In the data rows, the value 128 means zero.
Here are some points, one per row:
[130 103 121 140 116 124 110 101 144 122 148  78 126 107 131 216  98  88
 113 112  95 101 110 104 134 113 107 195 157 146 122  92 171 110 159 122
 161 117 111 154 130  77  89 152]
[112 130 116 123 121 112 116 121 154 143 168 114 113 115 253 117 120  86
 112 102  78 192 162 130 111 135 117 111 124 134 132 168 135 103 117 120
 146 115 187 120 114 136 164  99]
[ 80 157 121  38 112 139 126 128 130 125 106 163 180 124 163 117  83 157
 126 142 117 112 131 132 162 128 145  79 136 107 160  74 128 142 145 156
 156 197  85 122 104 146  87 141]
[159 137  94  88  93  99 128 105 116 141 127 114 162 129 158 145 136 142
 127 140 117  96 152  81 133 118 136 155 195 146 156 113  93 188 150  84
 127 118 138 119 130 101 102 136]
[127 124 102 120 147 117 139 102 172 159 113 154 112 108 155 104 136  94
 118 144 112 116 163 142 130 180 125 121 102 162 106 198 125  95 102 106
 132 154 140 109 106 131 184 214]
[118 148 158 136 136 150 161 182  84 122 105  55 118 125  87  74 114 116
 135 146 222  90 147 118 123 148 132 137 171 164 160 107 181 114 109 107
 155 173 106 151 131 114 134 119]
[130 134 113 105  80 120 144 106 131 100  59  42 119 139 105 160 167 129
 141 134  97 168  79  54 138 182 121 120  52 120 129 145  70 168 132 152
 126 129 135 141 151 125 106  94]
[180  87  95 171 176 142 188  98  51 134 169 116 110 147 114  73 179   0
 112 132 103 196  97 109  82  87 156  91 117 168 129 132 182 164  93 165
 125 170 159 134 196 163 121 166]
[ 96 160 120 144 124 141  91 166 114 106  92 132 113 135 107 146 103 133
  88 253 183 204 124 142 137  84 114 142 123  94 105 109 116 141 113 127
 162  83 112 134 128 155 123 119]
[126 158 157 161 113 116 182 194 158 109 129 170 173 152 130 120  96 170
 139 102 164 167 147 106 140 134  99 108 125 118 154  73  91 119 106 143
 137 147 168 193  75 131 107 176]
[122 102 126 130  44 110 111 143 155 152 129 137 182 168  88 131 153  91
 174 154  98 147  79  73  68 130 163 119 115 122 124 168 127 144 165 206
 141  94 113 148 112 125 139  94]
[205 130 126  90 135  96 139  87 133 121 124 161  93  93  84 109 127 117
 132 145  89  90 147 169  53 169  82  87 144 162 148 148 130 107 148 112
 121 124 165 114 138 125 150 120]
[109 140  96 116 113 198 114 167 114  73 166 116 135 108 111 129 202 175
 156  92 194 138  86 153 131  67 114 102 127 100 138  84  92 127  87 161
 171 124 119  93 108 109 157 131]
[110  98 100 126 128  86 112 119 138 116  82 145 144 161 112 122 155 225
 121 105  60 123 162 156 129   4 114 105 107 154 129 189 170 107 105  75
 136 126 144 114 111 125 147 121]
[132 116  93 120 123 110 110 125 142  94 136 119 188 139 168 153 162 155
 141 131 119 104 122 132 133 138 119 146 134 109 141 145  98   0 149 164
  70 168 111 146 152 117 124 104]
[140 148 123 147 224 124 117 115 146 125 136 119 144 143 211  92 191 165
 114 180 206 112  89 128 102 145 131 114 123 126 136  98 181 172 135 129
 108 150 103 142 107 141  79 127]
[134 137 153 153 101 134 147 113 165 170  87 127 159 126 162 109 134 119
 114 148  95 118 123 152 128 159  78 142 150  66  53 133 134 149 152 142
 160  83 138 151 167  54 115 141]
[183 137 151 119 107   0  83 164 132 142 172 150 115 121 142 164 158 111
 123 129 138 136 140 137 161 152 145 132 141 107  86  94 123 142 155 105
 126 120 144 143 103 116  85 132]
[ 94 181 144 113 121 111 164 139 114  99 155 135 119 154  98 138 113 162
 142 137 112 154 114 136 194  94 111 114  94  89 214  96 147 135 158 140
 121 136 114 108 124 110 186 112]
[167 162 150 149 161 118 154 126 103 100 139  93 187  83 121 177 103 137
 105 139 133 108 165 121  64 152 169 180  32 106 122 130 144 117 133 106
 145 143 116  56 159 128 155 143]
[135 146 180 130 194 132 102 134 158 125  75 154 155  85 154 131 143  89
 158 142  51 105 128 124 165 140 145 117 130 156 208 178 144 111 131 108
 160 112 185 122 135 145 142 130]
[126 101 144 168 137 141 109 123 126 180 121 163 117 126 147 148 150 136
 147 134 144 165 101 148  97 109 107 161 189 186  98  95 145 131 140 101
 141 170 175  98 228 156 134 113]
[151  70 100 167 110 137 130 141 129 129 119 159 130 142 112 110 125 123
 130 122  92  98 154 130 166 144 112 193  58 130 117 125  83 107 142 164
 102 124 121 111 118  84 130  76]
[ 95 137 125 117 134 144  40  91 144 137 137 137  97 255 126 130 132 116
 128 111  74 103 250 162 104 164 118 144 130 161 124  58 108 194 115 106
 137 136 143 181 142 133 162 137]
[134 125 113 134 108 119 137 101  60 173 119 100  91 131 141 154 107 137
 125 127 127  90 134 113 130 135 129 122 151  96  82  77 173  63 107  86
 152  75 142 175 119 208  98 123]
[158  81 165  51 124 201 138 178 165 174 206 103 147 147 167 128  82 110
 130 143 101 124  62 115  83 113  78 124 141 132  86 186 121 156 109  74
 124 101 151 105 148  99 139 157]
[192  80 171 163  58 117 149 110  98 128 138  91  94 162 137 160  98 132
  55 145 173 101 121 178 148 110 178 132 165 135 168 175 118 142 126 160
 148 126 128 139 127 123 104 145]
[170 122  88 136 112 150 159 127 128 111 124  36 116  76 106 129 114 173
 222 167  62 210 106 117 129 143 166 137 131 140  86 126 107 149 177 145
  91 133 111 156  82 108 137 117]
[ 58 138 112 123 146 121 136 142 150  83 117 144 116 156 101 172  87 134
 141 132 127 136 136 178 130 158 162 113 213 124 140 176 123 121  67 151
  44 115 137  64  79  92 132 104]
[ 93 160 155 168 155 122 134  94  87  76 129 158 109 113 107  57 147 103
 127 135 149 109 156 144  74  93 142 112 117 147  75 187  62 117 134 153
  83 123 134  70 139 144  87 146]
[ 67 112  92 113 155 131 170 161 117  99 142 147  95 107 148 100 105 168
 145 127 189 112 125 150 131 149 155 166 109 137 141 123 197 133 141 148
 129  95 137 125 142 165 129 114]
[ 87  97 124 179 153 105  74 118 122 104 137 154 100  61 170 110 106 162
 177 104 142 103 110 109 144 168 128  40  97 115 166 108 115 135  84 120
 154 141  73  48 124 116 138 112]
[150 161 147 147 110 185  72 167 148 180  95 105 123  98 131  89 158 110
  84  61 155 130 133 111 113 101 109 148 161 127  99 168 161 169 145 115
  80 171 184 118 162 182 115 169]
[160 130 114 178 102 154 128 142 102 161 146 143 124  94 100 159 119 135
  92 157 117 124 200 109 125 128 156 132 134 113 181 133 145 124 114 121
 104 118  29 193 224 122 123 132]
[ 69 153 101 186 102 149 124 105 115 138 113 125 131 104 101 146 132  91
 150 122  92 113  88 179 103 144  98 103 108 134 142 167 103  86 210 132
  94 140 110 169  83 166 126 111]
[ 99  96 159 105 192 130 108 132  80 133 113 133 140 119  88 141  60 146
 130  89 170 137 147 120 185 149  66 145 102  92 147 114 121 142 147 160
 103 150 118 165  84 150 134 114]
[143 109 113 114 107 164 101 102 168 134 142 149 130 116  62 135 133  91
 109 137 129 119 105 141 159 144 192 117  57  88 146 120 117  85 101  38
  84 113 198 120 101 102 115 139]
[153 169 131 115  71 136 150 108 154 134 105 133 115 185 135 161 146  94
 129  78 136  91 149 124 181 131 134 100 113 162  44 138  97 136 169  87
 172 114 120 124 151 125 112 115]
[100 134 154 126 126 158 136 127 101  78 158 182  93 122  96  76 130 164
  29 100 156 137 104  56 140 149 141 156 169 126 123  85 173 128 128 157
 128 121  88  88 119 138 181 115]
[111 105 136  82 245 115 162 140 135 126 155 158 118 117 113 104  91 143
 151  65 153 111  65 132 148  55 178 116 145  98 125 114  79 170  95 158
 128 114 102 163 111 122 137 102]
[145 133 165  57 134 100 152 106 166 194 113 132 114 130 104 112 152 126
 158  85 175 159 133 134 141 102  73 171 156 153 110 102 117 114  52 141
 166  88  53 122  86 140 120 138]
Along one direction, these points spread out more than along any other. How many in every 100 of the points above lie lower along it than each point below? Round to a whole number. More than half of the points above lie lower than the first one.
[132 116  93 120 123 110 110 125 142  94 136 119 188 139 168 153 162 155
 141 131 119 104 122 132 133 138 119 146 134 109 141 145  98   0 149 164
  70 168 111 146 152 117 124 104] 34
[135 146 180 130 194 132 102 134 158 125  75 154 155  85 154 131 143  89
 158 142  51 105 128 124 165 140 145 117 130 156 208 178 144 111 131 108
 160 112 185 122 135 145 142 130] 68
[130 134 113 105  80 120 144 106 131 100  59  42 119 139 105 160 167 129
 141 134  97 168  79  54 138 182 121 120  52 120 129 145  70 168 132 152
 126 129 135 141 151 125 106  94] 66
[ 67 112  92 113 155 131 170 161 117  99 142 147  95 107 148 100 105 168
 145 127 189 112 125 150 131 149 155 166 109 137 141 123 197 133 141 148
 129  95 137 125 142 165 129 114] 17
[127 124 102 120 147 117 139 102 172 159 113 154 112 108 155 104 136  94
 118 144 112 116 163 142 130 180 125 121 102 162 106 198 125  95 102 106
 132 154 140 109 106 131 184 214] 83
[160 130 114 178 102 154 128 142 102 161 146 143 124  94 100 159 119 135
  92 157 117 124 200 109 125 128 156 132 134 113 181 133 145 124 114 121
 104 118  29 193 224 122 123 132] 44
[110  98 100 126 128  86 112 119 138 116  82 145 144 161 112 122 155 225
 121 105  60 123 162 156 129   4 114 105 107 154 129 189 170 107 105  75
 136 126 144 114 111 125 147 121] 39
[134 137 153 153 101 134 147 113 165 170  87 127 159 126 162 109 134 119
 114 148  95 118 123 152 128 159  78 142 150  66  53 133 134 149 152 142
 160  83 138 151 167  54 115 141] 95
[143 109 113 114 107 164 101 102 168 134 142 149 130 116  62 135 133  91
 109 137 129 119 105 141 159 144 192 117  57  88 146 120 117  85 101  38
  84 113 198 120 101 102 115 139] 61
[ 96 160 120 144 124 141  91 166 114 106  92 132 113 135 107 146 103 133
  88 253 183 204 124 142 137  84 114 142 123  94 105 109 116 141 113 127
 162  83 112 134 128 155 123 119] 29
